Some points, one per row:
[ 1.2 -0.7  0.8 -0.7 -0.3  1.  -0.2  0. ]
[-0.2  1.3  0.4 -0.3  0.4  0.3  0.5  0.1]
[-0.3  0.7 -2.6 -1.2  0.5  0.6  0.7  0.5]
[ 0.1 -1.4 -1.2  0.  -0.7  1.   0.8 -0.4]
[ 0.1 -0.3  2.1  1.9 -1.8  0.1  0.4 -0.8]
[ 0.  -1.1 -0.6  0.   0.4  0.  -1.   0.1]
[ 0.3 -0.6  2.4  1.5 -1.6  0.2 -0.1 -0.8]
[ 1.3 -1.3 -1.6 -0.5  0.3  1.   0.4  0.2]
[-0.9  0.8 -2.6 -0.6 -0.2  0.5  0.8  0.2]
[ 1.  -1.  -0.8  0.5 -0.7  1.2  1.6 -0.3]
[-1.1 -0.6 -1.7 -0.1  0.2  0.1  0.1  0. ]
[-0.3 -0.5  3.4  1.8  1.2 -2.4 -3.3  0.3]
[-0.1  0.3  0.6 -0.2  0.2  0.4 -0.2  0. ]
[ 0.5 -0.9 -1.  -0.1 -0.4  1.   1.2 -0.7]
[ 0.2  0.9  3.7  1.  -0.9 -0.9 -1.2 -0.1]
[-0.3 -1.2 -1.1  0.1  0.4  0.5 -0.1  0. ]
[-1.  -0.4 -2.1 -0.6 -0.1 -0.2  0.4 -0.2]
[ 0.1  0.3  5.3  2.   1.4 -3.5 -4.3  0.1]
[-0.7  1.8 -1.1 -0.3  0.  -0.4  1.   0.2]
[-0.6  0.4 -2.1 -0.7 -0.3 -0.3  1.2  0.3]
[ 0.5 -0.6 -0.8  0.  -0.8  0.4  1.6 -0.2]
[ 0.2 -0.1 -2.  -0.7  0.   0.7  0.9  0.1]
[ 0.1  0.4  4.   1.1  0.2 -1.9 -2.9  0.1]
[ 0.7 -0.3 -1.  -0.5  1.2  0.  -1.1  0.6]
[ 0.9 -0.4 -0.5  0.6 -1.   1.1  1.3 -0.5]
[-0.6 -1.2 -1.6  0.1  0.4  0.1 -0.2  0. ]
[ 0.3  0.1 -1.6 -0.9  0.   0.4  1.9  0.2]
[ 0.5 -0.3 -1.1 -0.2 -0.5  1.   1.6  0.1]
[-0.3  0.1 -1.7  0.  -0.1  0.5  1.5  0.3]
[ 0.4  0.9  5.9  1.7  2.4 -3.3 -5.1  0.3]
[-0.4 -1.6 -0.4  0.2 -0.9  0.4  0.5 -0.5]
[ 1.   0.1 -1.1 -0.6 -0.2  0.9  1.4  0. ]
[ 0.4 -1.1  1.7  1.7 -1.4  0.7  0.6 -0.7]
[-0.2  0.4  1.9  0.3 -0.7 -1.  -0.6 -0.3]
[-0.3  3.3  2.6  0.5  1.1 -1.2 -0.7  0.4]
[ 0.   0.4 -2.3 -0.7  0.8  0.5  0.4  0.4]
[ 0.7  0.6  5.5  1.5  2.8 -3.4 -5.6  0.9]
[-1.6  0.2 -1.9 -0.2  1.   0.1  0.2  0.1]
[-0.1  1.9  1.1  0.   0.2  0.3  0.7 -0.5]
[ 0.5 -0.2  1.7  0.2 -1.2 -0.4 -0.6 -0.1]
[ 0.3 -0.2  3.9  2.  -1.6 -0.5 -0.5 -1. ]
[-1.2 -0.5 -1.1 -0.1  0.3 -0.3  0.1 -0.2]
[-0.1  0.  -1.4 -1.1 -0.2 -0.4  0.9  0.1]
[ 0.7 -1.  -1.8  0.  -0.7  1.5  1.7 -0.2]
[ 0.5 -0.9 -0.9 -0.2 -0.9  0.6  1.5 -0.1]
[ 0.9 -1.3 -1.  -0.2 -0.7  1.2  1.7  0. ]
[ 1.2 -1.8 -0.8 -0.6 -0.3  0.8 -0.5  0.4]
[-1.  -0.6 -1.5 -0.4  0.   0.   0.1 -0.5]
[ 0.  -0.5 -1.8 -0.6  0.7  0.3 -0.1  0.4]
[ 0.  -0.6  0.7  0.5  2.6 -1.4 -3.   1.1]
[-0.2  1.2  2.7  0.3 -0.9 -0.8 -1.1  0. ]
[ 0.7 -1.9 -1.  -0.4 -0.2  0.8  0.3 -0.3]
[ 0.9 -1.   0.3 -1.  -0.4  1.   0.  -0.3]
[ 1.6 -1.1  0.8 -1.2 -0.9  0.5 -0.3 -0.4]
[-0.3 -1.5 -0.7  0.  -0.5  0.7  0.9 -0.6]
[ 0.6 -0.5  1.5  1.3 -1.4  0.4  1.1 -0.9]
[ 0.2 -1.7 -0.6  0.  -0.4  0.3  1.1 -0.5]
[-0.9  2.3 -0.9 -0.4  0.4 -0.7  0.7  0.1]
[ 0.7  0.  -1.8 -0.8  0.7  0.5  0.   0.5]
[ 0.5  0.1  3.7  2.4 -2.  -0.5 -0.2 -0.8]
[ 0.1  1.8  3.3  0.2  0.2 -0.6 -0.9  0.3]
[ 0.4 -0.4  3.   1.7 -2.   0.1  0.  -0.7]
[ 1.2 -1.6  0.1  0.6 -0.9  0.8  0.6 -0.7]
[ 0.1  1.6  1.9  0.1  0.4 -0.2  0.1  0. ]
[ 0.8 -1.3  1.1  0.7 -0.7  0.6 -0.1 -0.6]
[-0.1  0.9 -2.5 -0.8  0.9  0.3  0.5  0.5]
[-0.2  0.  -2.1 -0.7  0.6  0.9  0.4  0.2]
[ 0.6 -1.4  0.7  1.3 -1.3  1.   1.3 -0.6]
[ 1.5 -1.2 -0.7  0.2 -0.1  1.1  0.9 -0.2]
[ 0.  -0.7 -0.9 -0.2 -0.9  0.7  1.4 -0.4]
[ 0.1 -0.4 -1.2 -0.1 -0.4  0.8  1.2  0.1]
[-1.4 -0.5 -2.3 -0.4  0.7  0.   0.   0. ]
[-1.7  0.7 -2.2  0.   0.8 -0.2  0.6  0. ]
[-0.2  0.3 -1.1 -0.1 -0.7  0.2  2.   0.3]
[ 0.7 -0.2 -1.8 -0.7  0.4  1.2  1.   0.1]
Here are 24 more points, each followed by its number:
[-0.2  0.8  1.   0.   2.  -1.1 -2.3  0.7] 0
[-0.5  0.  -1.2 -0.2 -0.3  0.5  1.  -0.2] 1
[-0.2 -1.5  0.4  0.8 -1.5  0.7  0.7 -1.1] 2
[-1.   1.9 -1.9 -0.4  0.1 -0.1  0.9  0.3] 3
[-0.8 -0.4 -1.   0.  -0.4 -0.5  0.3  0. ] 4
[-1.1  0.9 -0.9 -0.1  1.6 -0.1 -0.5  0.4] 5
[ 1.4 -1.   1.2 -1.4 -0.6  0.8 -0.4 -0.1] 6
[ 0.1  0.8  3.5  0.4 -1.2 -0.8 -1.2 -0.5] 7
[ 0.  -0.2 -1.5 -0.4  1.1  0.  -0.5  0.6] 8
[-0.7  0.7 -0.6 -0.3  2.2 -0.6 -0.9  0.8] 9
[-0.5  1.7 -1.8 -1.   0.8  0.1  0.2  0.9] 10
[-0.5  0.2 -0.7 -0.4 -0.1 -0.3  0.3  0.2] 11
[ 0.2 -0.2  0.4  0.8 -1.2  0.3  0.7 -0.4] 12
[-0.8  2.3 -1.1 -0.7  0.5 -0.2  0.5  0.4] 13
[-0.2  0.4  1.9  0.3 -0.6 -1.  -0.8 -0.2] 14
[ 0.4 -0.5 -0.5  0.   1.3  0.1 -1.6  0.4] 15
[ 0.1  0.6  5.4  2.   0.3 -3.4 -3.6  0.4] 16
[ 0.  -1.  -1.3 -0.1  1.1  0.1 -1.4  0.6] 17
[ 0.5 -0.4 -0.1  0.  -0.6  0.8  1.  -0.3] 18
[ 1.2  2.1  8.1  1.6  1.6 -5.  -6.1 -0.5] 19
[ 0.1 -1.2 -0.1  1.1 -1.   0.6  1.4 -0.7] 20
[-0.9  0.6  0.7 -0.1 -0.3 -0.6 -0.4 -0.2] 21
[-1.   2.4 -1.6 -0.6  0.7 -0.3  0.6  0.5] 22
[-0.7  1.3 -1.8 -0.7 -0.1  0.3  1.1  0.2] 23
Which of these numbered points is nearest to each point below, looking only along the 3 directions in which the first points spread most? Its number follows each.
[-0.4  0.  -1.7 -0.1 -0.3  0.5  1.1 -0.1] > 1
[-1.1  2.7  0.1 -0.3  0.4 -0.6  0.8  0.2] > 13
[-1.4  1.4 -1.8 -0.6  1.3  0.   0.7  0.4] > 10
[-0.4  0.5 -2.  -0.8 -0.1 -0.4  0.9  0.5] > 23
[ 0.5  0.9  5.5  1.9  0.5 -2.8 -3.9 -0.1] > 16
[ 0.4  0.4 -1.8 -0.7  1.1  0.2 -0.1  0.3] > 8
[ 0.2 -0.2  4.1  2.1  1.7 -2.9 -4.2  0.5] > 16
[ 0.9  2.3  8.1  2.   2.4 -5.2 -6.8 -0.4] > 19
[-1.  -0.4 -1.5 -0.1  0.  -0.2  0.2 -0.4] > 4
[ 0.3  0.7  3.6  0.8 -1.3 -0.6 -1.1 -0.6] > 7
[ 1.   1.8  7.6  1.8  2.3 -4.9 -6.4 -0.1] > 19
[ 0.1  0.1 -1.3 -0.4 -0.1  1.3  1.5 -0.3] > 1
[-0.7  0.7 -2.  -0.7 -0.6  0.   0.8 -0.1] > 23
[-0.5  0.4 -3.  -0.6 -0.2  1.   1.  -0.1] > 23
[ 0.9 -0.8  0.   0.8 -1.   1.1  1.  -0.6] > 20
[-0.6 -1.5  0.8  0.8 -1.4  1.   0.1 -0.6] > 2
[-1.5  1.5 -3.1 -0.5  0.5  0.1  0.5  0.1] > 10
[-0.3 -1.1 -1.  -0.2  0.9  0.3 -1.2  0.1] > 17
[-0.2 -0.6  3.9  1.6  0.9 -2.8 -3.6  0.4] > 16
[ 0.2 -1.5  1.2  1.  -1.6  0.2  0.6 -1. ] > 2
[-0.5  0.5  1.1 -0.9 -0.2  0.3 -0.4  0.1] > 21
[ 0.2 -0.9 -0.8 -0.4  1.2  0.3 -1.4  0.5] > 17
[-0.5  1.6  0.3  0.1  1.1 -0.7 -0.9  1. ] > 5
Now 24 new points, numbered from 0 again:
[ 0.4 -0.2  2.4  0.5  2.6 -2.3 -4.   0.9] 0
[ 0.  -0.9 -0.9  0.  -0.9  0.8  1.5 -0.1] 1
[ 1.1 -1.8 -0.9 -0.8  0.4  0.6 -0.7  0.5] 2
[ 0.   0.7 -1.1 -0.4 -0.2  1.1  1.5 -0.3] 3
[-0.1 -1.8 -0.3  0.5 -1.3  0.2  1.1 -0.6] 4
[ 1.   0.   1.5  0.   1.6 -0.8 -2.7  0.6] 5
[ 0.6  0.8  3.4  0.7 -1.2 -1.1 -1.   0.1] 6
[ 0.1 -0.5  2.6  1.6 -1.6 -0.7  0.  -0.9] 7
[ 1.4  1.9  7.9  1.8  2.  -4.9 -5.8  0. ] 8
[-1.   1.4 -1.8 -0.5 -0.2  0.1  1.   0.1] 9
[ 0.2 -0.4 -1.1 -0.2 -0.6  0.8  1.6  0. ] 10
[ 0.9 -0.2  1.2 -0.7 -0.4 -0.2 -0.1  0. ] 11
[-0.7  1.1 -0.2 -0.4 -0.5 -0.5  0.3  0.1] 12
[ 2.  -1.1  1.1 -1.4 -1.1  0.4  0.2  0.4] 13
[ 0.2  0.5  1.2  0.3  2.7 -1.2 -2.8  0.9] 14
[-0.2  1.1  2.3  0.2  0.   0.1 -1.2  0. ] 15
[ 0.2  2.6  4.3  0.4  0.8 -1.1 -1.3  0.4] 16
[ 0.  -0.1  5.   1.8  0.8 -3.6 -4.1  0.2] 17
[ 1.1 -0.7 -1.9 -0.8  0.   1.6  1.1  0.5] 18
[ 0.   0.3 -1.3 -0.3  0.   0.9  1.4  0.2] 19
[-0.5  0.7 -0.9 -0.6  0.2 -0.1  0.3  0.1] 20
[ 1.2 -1.5 -0.3 -1.  -0.9  0.8  0.7  0. ] 21
[-0.9 -0.2 -1.7 -0.3 -0.2 -0.3  0.7  0. ] 22
[ 0.3 -0.1 -0.2  0.5 -0.8  0.5  1.1 -0.4] 23
The same question for these:
[-0.6 -0.1 -2.4 -0.5  0.4  0.6  0.4  0.2] > 22
[-0.2  2.8  3.6  0.1  0.7 -0.8 -0.4  0.4] > 16
[ 0.7  1.   5.1  1.2  2.7 -3.5 -4.9  1. ] > 17
[-0.1  0.3  0.1 -0.6 -0.5  0.8  0.4 -0.1] > 23
[-0.5  1.6 -1.8 -0.9  0.2  0.1  1.   0.1] > 9
[-0.7  1.4  0.  -0.4 -0.4 -0.9  0.5 -0.2] > 12
[-0.2  1.3  2.6 -0.5 -0.1  0.  -1.   0. ] > 15
[ 0.4 -0.2 -1.2  0.3 -0.4  1.3  1.6 -0.1] > 10
[-0.9  1.8 -1.7 -0.3  0.2  0.2  1.   0.1] > 9
[-0.7 -1.   0.7  0.6  1.8 -0.9 -2.4  0.7] > 5
[ 1.1  0.6  5.4  1.1  3.  -3.8 -5.3  0.5] > 17
[-0.6  1.9 -1.2 -0.8  0.7 -0.4  0.1  0.5] > 20
[ 1.1 -0.1  1.9 -0.3  0.1  0.5 -0.3 -0.3] > 11
[ 1.7 -1.3  0.9 -0.9 -1.1  0.1  0.2  0.1] > 13
[ 0.5 -1.1  2.6  1.7 -1.5  0.3  0.1 -0.8] > 7
[ 0.1  0.7  3.5  0.8 -1.4 -1.  -1.1  0. ] > 6
[ 0.8 -0.9 -1.9 -0.7  0.   1.3  1.3  0.3] > 18
[ 0.2 -0.9 -0.6 -0.2  1.3 -0.4 -1.5  0.5] > 2
[-0.8  1.6  1.  -0.2  2.2 -1.1 -2.   1. ] > 14
[ 0.8 -1.  -0.1  0.7 -0.7  0.6  1.  -0.5] > 4
[-0.2 -1.8 -0.1  0.8 -0.8  0.2  1.7 -0.4] > 4
[-1.1 -1.6  0.4  0.8  1.3 -0.5 -2.2  0.4] > 5
[ 0.   1.5 -0.8 -0.2  0.3  0.4  1.   0.6] > 20
